One turning vector, and how many steps it has turned:
The counts run from 0 to 342.
[-2.09 -0.47  2.30  0.27  0.93  2.04  1.69 -0.97 -0.95 -1.09 -0.55 -0.55
 -2.28  1.79  0.73 -1.44  1.60 -1.17 -1.57 -0.58 -0.44 -0.02  1.87 -0.46
  0.46 -0.11 -0.32  2.58 -0.67  2.02  1.22  0.22  0.13  0.85 -0.43  0.23
 -1.47 -3.09 -1.73  1.09 -0.41 -2.66  0.01  0.09  0.79  1.89 -2.50  0.85
 -1.00 -0.74  2.47 -1.15 -0.93  0.86 -1.77  0.34  1.02  0.62  0.56 -2.21
  1.89  2.12] : 154
[ 3.16  0.00 -3.47  0.48  0.93  0.49 -0.28  0.80  0.75 -0.54 -0.34 -0.11
  0.03 -2.48 -0.70  0.18  0.16 -0.48 -0.22  0.05  0.22 -1.48  0.34  0.95
 -1.06  2.94 -1.60  0.09 -1.96  0.53 -0.54  1.30 -2.06 -3.39  0.81  1.10
 -0.63  2.29  0.86  1.82 -1.25 -1.78  0.53 -0.22 -0.67  2.79  0.61 -1.17
 -1.49  3.42 -0.97 -0.94 -0.40  1.85  1.32 -1.58  0.55  0.42  0.95 -1.59
 -1.58 -0.30] : 205
[ 2.59 -0.99  0.22 -1.44  1.18  0.56 -0.07 -0.47 -0.72  3.90  0.39  1.31
 -0.87  2.61  0.15 -0.30 -0.47  0.53  1.85  0.87 -0.87  0.28  0.72 -1.04
  1.74  1.20  0.75 -1.93  1.22  1.55 -1.94  1.15  3.13  1.28 -3.06  1.56
  2.45 -0.77 -0.29 -2.00  1.76 -1.17  1.16  0.50 -1.18  0.03  0.15 -1.16
  0.57  1.69  0.13 -0.35  0.07  0.53  0.52 -1.01  0.82 -1.58 -0.37 -1.32
 -0.44  1.71] : 288
[ 1.98  0.59  2.15  1.60 -1.91 -0.36 -0.10  0.79 -0.50 -2.40 -0.15  0.47
  2.38 -0.34  2.28  1.86 -0.83 -0.01  1.29  1.32 -1.74 -2.58 -1.66  0.18
 -0.84  0.44 -2.41 -1.41 -1.04 -1.87 -0.36 -0.71 -2.80 -2.51  1.04  0.76
 -0.38 -0.92  0.15 -0.24  0.19  0.43 -2.03  0.50  0.14 -0.72  2.00 -0.84
  1.98  2.32  0.69  2.00 -0.48 -0.32 -0.28  0.12 -1.84  0.97 -1.48  0.60
  2.43 -0.51] : 186
[ 2.80 -0.62 -2.49  0.22  0.93 -0.89 -1.20  2.11  1.88 -1.58 -0.26  0.19
  0.75 -0.58 -0.22 -0.26 -0.35 -1.71 -0.43  0.50  0.88 -1.53  0.12  0.89
  1.80  4.51  0.05  0.57 -0.78  0.65 -0.65  1.49 -0.80 -1.81  0.74  1.36
  0.92  0.42 -0.79  1.98  0.80 -1.84  2.16  0.24 -0.25  1.57  0.12  1.14
 -1.74  2.02  0.50  0.19 -0.59 -0.30  1.21  0.49  1.12 -0.84  3.57  0.42
 -0.91  2.29] : 76
[-2.28  1.45 -1.94  0.68  0.23 -0.02 -1.30  0.33  0.66 -0.30 -1.72  1.89
  0.64 -0.69  0.32 -0.48 -0.35  0.25 -1.46  1.10  2.46 -2.30  0.14 -1.21
  2.63 -1.17  0.65  0.19 -1.67 -0.44 -0.32 -0.92 -1.48  0.11  1.86  1.41
 -0.68  0.79 -1.00  0.58 -0.72  0.51  2.41  0.30  1.36  0.62  1.70  1.05
 -0.90 -0.79 -0.89 -0.77  0.55 -1.41  2.15 -0.12 -0.97 -2.14  3.29  3.39
 -0.29 -0.07] : 320
[ 0.53  1.20 -0.17  0.05 -0.15 -1.87 -0.09 -0.72  0.86  1.41  0.15 -0.62
 -0.81  0.50 -0.79  1.02 -0.51 -0.16 -3.07 -1.22  0.30 -0.59 -1.46 -0.24
 -2.25 -1.64  2.11  0.72  1.08 -1.90  0.32 -1.50 -1.08  3.66  1.44 -4.26
  1.79  0.90  0.32  1.18  0.91  1.85 -0.27  0.42 -1.94  0.10  0.20  0.81
  2.00 -0.86 -3.07 -0.30  0.73 -0.44 -1.09  0.87 -0.35  1.78 -2.19 -1.11
 -1.52 -0.66] : 52
[-0.72  1.05 -0.76  1.20  2.73 -1.47  0.59 -0.39  5.05  1.56 -0.58  2.83
 -0.67  0.81  0.24 -0.96  0.08 -0.28 -0.23  0.26  1.17 -1.81  0.98 -0.83
 -0.09  2.23  0.93 -1.45  0.14  0.46 -1.13  0.97  0.55  2.10 -0.28 -0.27
 -0.08  0.65 -0.43 -2.37 -1.96  0.41  0.13  0.64 -1.52  2.42 -1.18  0.24
  0.55 -0.08 -0.83 -0.79 -1.12 -0.55  0.84  1.39  0.28 -0.64  1.55  0.04
 -0.87  3.41] : 138
[ 0.68  0.84  1.74  1.24  1.23 -2.78 -0.19  1.76  1.29  0.74  1.00  0.77
  0.75 -0.19 -0.27  2.86  0.96 -0.02  1.64  2.47 -0.44  1.64 -2.41  1.00
  0.24 -1.38  0.89  0.16  1.87  1.26  0.22 -2.89  1.01  0.06  0.05 -2.28
  1.13  0.01 -0.99 -2.73  0.98  1.02  0.70  0.63 -1.96 -2.63  0.29  2.07
  1.03 -1.68 -0.26  0.69 -1.42 -0.97  0.63  2.02 -1.16  3.26 -1.91  1.05
  1.21 -0.89] : 310
[ 0.69  0.59  0.10 -1.23 -0.22  1.60  0.15  1.91 -0.72  2.57 -0.61  0.88
 -3.92  1.97  1.54 -0.37  1.78  0.10  0.58 -0.03 -0.56 -1.09  2.38 -0.76
  1.92  2.63 -1.51 -0.68  0.31  0.18 -0.01  0.80 -1.09  2.23  0.57  1.93
 -1.27 -1.31 -1.31 -2.30  0.09 -2.58  2.03  0.48 -0.08  0.58 -0.45 -0.93
  1.42  1.01 -0.32  2.41 -2.16  0.13  0.69  0.14 -0.74  1.02  0.64 -2.13
  1.21  0.67] : 227
[ 0.70  0.84  1.21 -0.56 -2.22  3.00  0.01  1.95 -3.78  1.23 -0.86  0.44
 -2.37 -0.40  2.23  0.52  1.46  0.82 -0.51  0.74 -0.27 -1.30  1.88 -1.60
  1.32 -1.50 -0.32 -0.29 -0.61 -2.56  0.54  0.11 -1.72 -0.07  1.54  1.73
 -1.06 -0.24 -0.78 -1.46 -0.02 -1.92  1.74 -0.70  0.36 -1.63  0.81 -1.55
  0.43  0.21 -0.66  1.80 -0.20  0.34  1.49 -0.41 -0.94  0.74  0.39 -0.31
  0.84 -1.01] : 42
[-0.41  0.27 -1.46 -1.79  0.40 -1.23  0.21 -3.33  0.80  1.58  0.35 -0.01
  2.71  2.14  1.09  0.18 -1.47  1.11 -1.35 -1.35  1.46  0.51 -2.30 -1.36
  1.12 -1.81  0.36  1.85  1.37  1.59 -1.29 -2.92  0.74  2.12 -0.56 -1.05
  1.18  0.00 -0.09  2.04  1.14  2.36 -0.64  1.29  1.09 -0.66  1.18  1.12
 -0.17 -0.42  0.01 -2.27  1.18 -1.17  0.00  1.13  0.03  0.85 -0.89  0.61
  2.08 -1.71] : 177
[ 1.25  1.34  1.75  1.55 -1.06 -0.12 -0.57  0.59 -1.74 -3.41  1.70 -1.00
  1.93 -0.46 -0.57  4.41  1.42 -1.04 -2.05  2.13 -1.37 -0.61 -1.13  0.92
 -0.09 -0.42 -1.34  1.05  0.80  0.06  0.03 -1.08 -0.98 -0.17  1.18 -1.34
  0.27 -0.42 -0.14  0.76  1.35 -0.55 -1.53 -0.67 -1.85 -1.09  1.63 -0.80
  1.07  2.11 -0.20  1.07  0.42  0.80 -0.84  0.73 -0.38  2.59 -2.65 -2.15
  1.89 -0.45] : 184
[-1.76  1.53  1.92  0.85 -1.73 -1.68 -1.33  1.23  1.16 -1.55  0.02 -0.92
  2.98 -1.20 -0.51 -1.11 -0.86 -1.00 -0.68  1.61 -0.50 -2.31  0.07  1.56
 -0.21 -1.43  1.61 -1.66  0.26 -1.26 -0.62 -0.39  0.62  0.33  1.82 -3.07
  2.72 -1.72  0.01 -1.55  1.47 -0.16 -0.72  0.30  0.10 -2.10  1.11  1.85
  1.01 -0.15 -0.98  2.42  0.36  0.72 -0.63  0.31  1.46 -0.15 -0.74  0.78
 -1.65 -0.30] : 255
[ 0.14  1.77 -1.49 -0.03 -0.04 -1.37 -0.14 -0.86  0.41  1.35  0.32 -1.09
  0.43  0.10 -2.03  2.00  0.59  0.13 -3.85 -0.19  1.53  0.82 -0.93 -0.74
 -0.01 -2.40  2.38  1.17  1.50  0.01 -0.70 -0.50  0.41  3.58  2.70 -4.28
  1.38  0.70  0.18  1.11  0.12  1.17  0.84 -0.18 -1.51 -0.20  0.36  0.92
  0.22 -2.11 -2.66 -0.23  0.30 -0.04 -0.37 -0.05  0.86  0.93 -1.88 -0.15
 -1.39 -1.12] : 51
[-2.37 -0.49  3.46 -1.15  0.89  0.95  1.12 -1.19 -0.90 -0.15 -0.21  0.39
 -2.42  2.65  1.32 -1.19 -0.79 -1.00 -0.19 -0.68 -0.45 -1.61  1.31 -0.70
  0.17  0.10  0.43  1.94 -0.49  1.79  0.81 -0.05  1.01  1.34 -2.23  0.10
 -1.05 -3.62 -1.44  0.58  0.43 -1.60 -2.25  1.29 -0.04  1.23 -2.68  0.96
 -0.11 -0.08  1.90 -0.50 -0.91  0.48 -2.15  0.14  1.50 -0.09 -0.19 -1.78
  2.07  2.10] : 155
[ 1.93 -1.57 -0.28 -3.97 -0.70  0.41  1.51  1.09  0.21  1.99  1.19 -1.90
  0.91 -0.50  0.35  0.99  0.96 -0.48  2.46 -1.31 -2.24  1.22 -0.80  1.13
 -0.56  2.02  1.77  2.37  1.81 -0.47  0.43 -0.14  2.34  0.45 -0.65 -0.60
  2.27 -0.44 -1.49 -0.69  1.49 -1.34  2.94  0.01 -0.52 -3.27 -0.27  0.13
  1.10 -0.29 -0.41  1.18 -0.17  0.05  1.42  0.11  0.05  2.09  0.69 -1.91
 -1.12 -0.39] : 163
[ 0.57 -0.14  1.44 -1.30  0.80  2.25  1.61 -2.36 -2.31  1.40  0.58  0.31
 -1.35  1.67  2.38  1.81  0.61  1.68 -0.36 -1.04 -2.15 -0.70 -0.31 -2.08
  0.13 -2.48  0.70  3.14 -0.70 -0.19 -1.10 -1.53 -1.32  0.64  0.07 -0.07
 -1.00 -1.66 -0.84  2.07 -1.09  1.00  1.42  1.36  1.10  0.57 -0.19 -1.79
  0.61 -0.56 -0.90 -3.29  1.51 -2.43  0.57  1.07 -0.42  2.14 -1.17  0.34
  1.61 -0.18] : 304
[-1.68  2.41 -0.18 -0.69  0.97  2.43 -0.85 -1.70  2.21 -2.14  2.49  1.58
  1.13 -3.58  1.05  1.17 -0.47  0.57  0.63 -0.01  0.54 -2.27  1.93 -0.34
  0.84 -0.63 -1.02  2.40 -1.65  1.44  1.29 -0.84 -1.41 -2.88  2.69 -0.33
 -1.04 -1.55  0.21 -0.49 -1.94 -0.81 -0.93  0.88  0.52 -0.91 -1.62 -0.10
  0.78 -1.80 -1.33 -2.13 -0.86 -0.36  1.29  2.40 -0.16  1.39 -1.17  0.61
 -1.12 -0.52] : 63
[ 0.81 -1.24  2.06 -1.32 -1.29  2.12  1.66 -0.29 -2.41  1.73  0.99 -0.10
 -0.80  0.68  2.22  0.39  1.27  1.61  1.65  0.04 -1.82  0.73  1.41 -2.25
  2.64 -1.09 -1.99 -1.09 -0.06 -2.38 -0.65  0.65  1.28  0.41 -1.33  1.25
  0.68 -1.00 -0.85 -1.73  0.18  0.10  1.74 -0.09  1.69 -1.21 -0.22 -0.85
  1.27  0.67  0.90  0.77 -0.03 -0.91  3.28  1.26 -1.69  0.27  1.60  0.26
  1.47  0.22] : 101
[-1.17  0.24 -0.86 -2.26 -0.34  1.39  1.47 -1.82 -2.51  5.14 -1.93 -0.35
 -0.86  0.81 -0.84 -0.97  0.14  1.24 -0.13 -0.87  0.16  0.98  0.58  0.01
  1.38 -2.28 -0.27  0.80  0.73  1.32  0.65 -1.03  1.96  1.29  0.16  0.56
  0.99 -0.16 -0.69 -1.23  1.92 -1.40  2.73 -0.12  1.63  0.18  1.69 -1.62
 -0.10 -1.13 -1.12 -0.84  0.75 -0.44  1.46 -1.56 -1.56 -1.92 -0.86 -0.45
 -1.37 -1.47] : 232
[-2.89  2.27  1.22  1.56  1.27 -0.43 -1.30 -1.34  3.61 -1.48 -0.11  1.61
  2.54 -0.85  0.24 -0.54 -0.46 -1.29  1.18  1.09  0.31 -1.81  0.70  0.33
  0.59 -1.15  0.36 -1.29 -0.01  1.81  0.68 -0.78  0.59 -0.62  0.38 -0.77
  0.74 -2.71  0.63 -2.09 -0.39  0.29 -2.51  0.61 -0.26 -0.99 -0.63  1.65
  1.11 -3.48  0.83 -0.49 -0.76 -0.01 -0.83  0.51  1.34 -0.81 -2.51  0.86
 -0.08  1.74] : 66
[-0.15 -2.87  0.15 -0.09 -0.39 -1.07  2.46 -0.29 -0.97  0.90 -1.62 -3.00
  0.24 -0.73 -1.17 -0.37  1.01 -1.54  0.60 -2.44 -0.30  2.86 -2.05  1.48
 -1.90 -0.25 -0.17  2.75 -0.21  0.28  1.59 -0.45  1.30 -1.58 -2.14 -1.19
  0.12  1.67 -0.60  2.21  0.11 -0.53  0.38 -0.09  0.86 -0.84 -0.75  1.97
 -3.08 -0.37  3.16 -0.76 -1.34 -0.23 -1.66 -1.99  0.89 -0.30  0.60 -0.67
 -0.24  0.09] : 91
[ 0.00 -0.68 -2.29 -1.02  1.46 -1.77  0.12  0.27  3.50  0.00 -0.61  1.15
 -1.38 -0.62 -1.12 -0.32 -1.72 -0.13  1.46 -1.18  2.29 -0.94 -0.27  0.17
  0.32  5.36 -0.56  0.33 -0.25  1.37 -0.08 -0.02  0.44 -0.60 -1.51  0.55
 -0.48  2.13 -0.95 -0.35 -0.26 -0.89  0.28  1.17 -1.50  0.41 -1.53  0.43
  0.25  1.54 -0.91  1.18 -1.44  0.25  0.52  1.76 -1.53 -1.06  3.49 -0.57
 -2.27  1.98] : 78
[-1.58  1.92  0.02  0.49 -1.60  0.62 -1.43  2.30 -2.39 -1.55 -1.40  1.38
  0.37  0.70  0.68  0.56 -1.17 -0.51 -1.16  2.71  1.34 -3.78 -0.18  0.55
  2.41  0.26  0.86 -0.14 -0.24  0.53 -0.61 -1.65 -1.90 -1.37  2.21  1.60
 -0.38 -1.09 -1.04 -0.29  1.42 -1.33  1.61  0.61 -1.04 -0.87  3.09 -1.19
 -0.49  0.47 -2.07  1.56  0.45 -0.16  0.07 -1.91  0.23 -1.41  0.68  0.74
  0.12 -1.20] : 317
[ 0.06  0.27 -2.25  0.30  1.27 -1.15  0.45 -0.43  3.62 -0.20 -0.87  0.90
 -1.18 -1.07 -1.67 -0.81 -0.13  0.09  0.85 -0.42  1.44  0.36  0.74  0.39
  0.98  3.88 -2.97 -0.80 -1.48  0.48  0.66  1.80 -0.50  0.01 -1.24  0.29
 -0.62  1.75 -0.71 -1.16 -1.09 -0.60  0.68  0.41  0.18  1.11 -1.49  1.66
  0.66  1.89  0.55  1.15 -2.38 -0.57  1.72  2.01 -2.16 -1.08  3.81  0.05
 -1.98  2.10] : 79
[ 0.43  0.20  2.09  1.72 -1.19 -1.71  1.36  0.81 -1.93 -1.40 -1.14 -0.72
 -1.75  1.65 -0.67  1.88  0.96 -0.91 -1.17 -0.49 -0.93  1.31 -1.06 -0.91
 -0.36 -1.72 -2.43  0.87 -0.76 -2.10  1.94 -2.05 -3.09  0.81  0.72 -1.96
 -1.07 -0.45 -0.94  2.95  0.83  1.38 -0.03 -0.22  0.76  1.24  0.17  1.36
  1.16  1.10  0.71  1.49  0.43 -1.66 -0.35  1.59 -2.48  2.22 -0.67  0.29
  1.63 -0.91] : 242
[-0.43  1.10 -0.52  1.91  2.37 -1.63  0.06 -0.38  3.95  1.13 -0.56  1.88
 -0.87  0.53 -1.87 -0.71  0.26 -0.62 -1.37  0.86  1.45  0.77  1.26 -1.24
  1.13  0.38 -0.65 -3.20 -1.04  1.36 -0.85  1.59  1.06  2.12 -0.30 -1.10
  0.97  0.76 -0.08 -1.71 -0.61 -0.67 -0.17 -0.17 -1.51  2.78 -0.76  2.29
  0.30  0.72  0.07 -0.62 -0.60 -0.31  1.08  1.25  0.15 -1.34  1.19  0.43
 -1.44  3.71] : 139
[ 0.02  1.02  1.42 -0.01  0.50  0.43  0.73 -1.03 -0.95 -0.87  0.06  0.97
  2.11  0.70  2.92  1.94 -0.20  0.08  0.50  0.31 -0.80 -1.06 -0.94 -1.47
  1.88 -0.64 -3.19  0.81 -0.82  0.29  0.50 -2.38 -2.27 -1.40  1.74  1.36
  0.10 -1.54 -1.50  1.10  0.38 -0.10  0.21  1.33  0.62  0.77  1.73  0.40
  0.91  1.19  1.36 -0.40  1.32 -2.14  1.99  1.86 -3.51  1.01 -0.13  0.80
  3.35 -0.45] : 246
[ 1.72  1.41 -0.02  0.88 -0.63 -2.49  0.63  0.57  1.46  1.38  0.28 -1.26
  1.18  0.03  0.26 -0.07  0.20 -0.48 -2.90 -0.77 -0.45 -0.22 -0.90 -0.48
 -2.33 -0.75 -0.16 -1.10  0.28 -2.80 -0.09 -0.93 -2.80  2.29  1.91 -3.32
  1.70  0.36  0.04  1.47  0.60  1.14 -0.14  0.04 -0.94  1.02  0.35  1.48
  1.21  0.40 -2.25  0.77 -0.08 -0.94 -0.24  0.33 -0.79  2.26 -2.21 -0.49
 -0.53 -0.75] : 53
[-0.96  1.98  0.23  1.31 -3.23 -0.31 -2.37  2.49  1.02 -3.08 -0.59 -0.90
  2.36 -0.99  0.87 -0.59  0.33 -1.10 -1.05  0.91 -1.09 -2.10 -0.22  0.83
 -0.50  0.01  2.07 -1.97 -0.21 -2.73 -1.42  1.02 -1.68  1.46  1.65 -1.56
  1.56 -1.90 -0.26 -0.98  0.84  0.58  0.13 -0.51  0.23 -1.48  1.83 -0.26
  1.75  0.17 -2.39  1.91  0.63  1.27 -1.04 -0.05  2.05 -0.81 -0.23  1.09
 -0.94  0.58] : 256
[ 0.94 -0.98 -2.90  0.07  1.83 -1.36 -0.92  0.75  2.11 -2.02 -0.60  1.15
 -0.64 -0.20 -1.48  0.72 -0.47 -0.54  0.02 -0.12  2.34 -0.73  0.39  0.54
  2.00  5.37  0.83  2.15 -0.36  2.96 -0.42  0.25  0.30 -1.40 -0.30  1.16
  0.04  1.13 -0.81  1.18  0.80 -2.18  1.00  0.61 -1.89  0.55 -0.66  0.37
 -0.85  1.97  0.25  1.07 -0.71  0.92  0.21  0.58  0.16 -1.60  3.06 -0.11
 -1.42  1.17] : 77
[ 0.22 -1.47  0.49 -0.49 -0.45  0.36  0.96  1.30 -0.55 -1.71 -0.37 -2.18
 -0.70  0.51  0.93 -0.79  2.39 -1.05 -1.09 -2.30 -1.62  0.72 -0.87  0.64
 -0.01  2.44  1.49  3.34 -0.31 -0.92  0.47  0.69 -1.31  0.80 -0.32  0.08
 -1.52 -0.60 -1.49  1.64 -0.17 -0.66  0.03  0.12  0.63  0.00 -1.98  1.61
 -1.48  0.40  2.62  0.82 -2.17  0.58 -2.13 -0.17  2.20  3.09  1.62 -2.55
  3.24 -0.15] : 94
[-2.05  0.29  1.73  1.81  0.50  2.83  1.49 -1.89 -0.54 -0.29 -0.15 -0.82
 -0.78 -1.19 -0.87 -1.61  2.16  0.30 -0.67  0.99 -0.54  0.67  3.06  0.24
 -0.47 -2.86 -1.03 -1.15 -1.35  0.59  1.06  1.95  0.96 -0.07 -0.04 -0.07
 -1.97 -1.90  0.32 -0.26 -1.62 -1.63 -1.24 -0.45  2.07  1.74 -1.14  0.11
 -0.88 -1.09  1.15 -2.25 -0.41  1.89 -0.94 -1.04  2.48 -0.93 -1.61 -1.18
 -0.26  2.84] : 213
[-1.19 -0.38 -0.68 -0.57  0.08  2.19 -0.84 -0.49  1.47 -5.33 -0.35  1.19
  1.43 -2.22  0.83  0.57 -0.77 -1.00  1.58 -0.71  0.58 -4.52 -0.40  0.87
 -0.32  1.85  0.80  3.15 -2.47  0.00 -0.18 -0.32 -1.12 -3.49  0.41  0.94
 -2.08 -0.11 -0.23  0.64 -1.22 -0.21 -1.33  1.73  0.28 -1.35 -1.33 -0.98
 -0.81 -0.79  0.07 -0.34 -1.11 -0.31 -0.83  0.06  1.23 -0.61  0.85  0.09
 -0.31 -0.24] : 4
[ 0.58 -0.09 -1.41  1.61 -2.25 -1.05 -1.89  1.40  0.06 -3.30 -0.99 -0.05
  0.96 -0.70 -0.12  0.43 -0.94 -0.13 -1.98  0.53  1.73 -2.12 -0.23 -0.81
  0.06  0.82  1.37 -1.23 -0.76 -2.70 -1.22  0.97 -2.03 -0.78  0.22  0.11
  0.14  1.51  0.06  2.73  0.24  1.52  1.65  0.37  0.36  1.11  1.97 -0.09
  0.39  2.09 -1.91  1.00  1.60 -0.89  0.19 -0.49 -0.40 -3.10  2.08  2.68
 -2.42  0.87] : 260
[-0.11  0.49  2.16  1.70 -1.87 -0.17 -1.51  1.96 -1.67 -2.47 -1.24  1.41
  0.13 -0.74 -1.28  1.35 -0.57 -1.70  0.55  2.57  0.94 -3.21 -1.28  0.39
 -0.85 -1.31  2.58 -1.09 -0.21 -0.12  0.05 -1.08 -0.37 -3.65  0.03  0.47
 -0.45 -0.16  0.66 -0.37  0.15 -0.54 -1.31 -0.46 -3.22 -1.58  1.76 -0.46
  0.33 -0.69 -1.38  1.02  0.27 -0.25 -1.06 -2.96  0.45 -2.06 -2.17  1.59
 -1.10  0.67] : 129
[-2.64 -1.34 -0.07  0.02  0.86 -0.62  1.03 -0.73 -1.09 -0.48 -1.80 -0.49
 -2.99 -1.04 -1.99 -1.38 -0.52 -0.54  0.40 -1.99  1.43  1.28  0.11  1.39
 -1.32  0.08 -0.83  3.07 -1.31  2.07  3.22 -0.95  0.34 -1.62 -1.69 -0.82
 -2.38  0.43 -0.11  0.79 -0.97 -1.49 -1.84  0.68 -0.73 -0.17 -2.98  2.13
 -2.32 -1.74  2.34  0.05 -2.20  0.35 -1.72 -0.62 -0.06 -0.04  0.38 -0.96
 -1.30  0.73] : 151
[ 0.14  0.84  1.83  0.96 -1.24 -1.27 -0.35  1.82  1.22 -0.72  1.29 -0.38
 -0.30 -1.52 -0.30  2.68  1.44 -0.06  3.21  1.66 -1.58  1.48 -1.38  0.92
  0.39 -1.38  1.09 -0.94  1.09 -0.71  0.96 -1.13 -0.21  0.05  1.15 -3.56
  0.57 -0.73 -0.88 -2.37  0.08  1.21 -0.26  0.20 -1.05 -2.73 -0.18  1.58
  2.06 -1.31 -1.45  2.13 -0.96 -0.83  0.54  1.77 -1.50  2.95 -1.62  1.99
 -0.88 -0.55] : 311
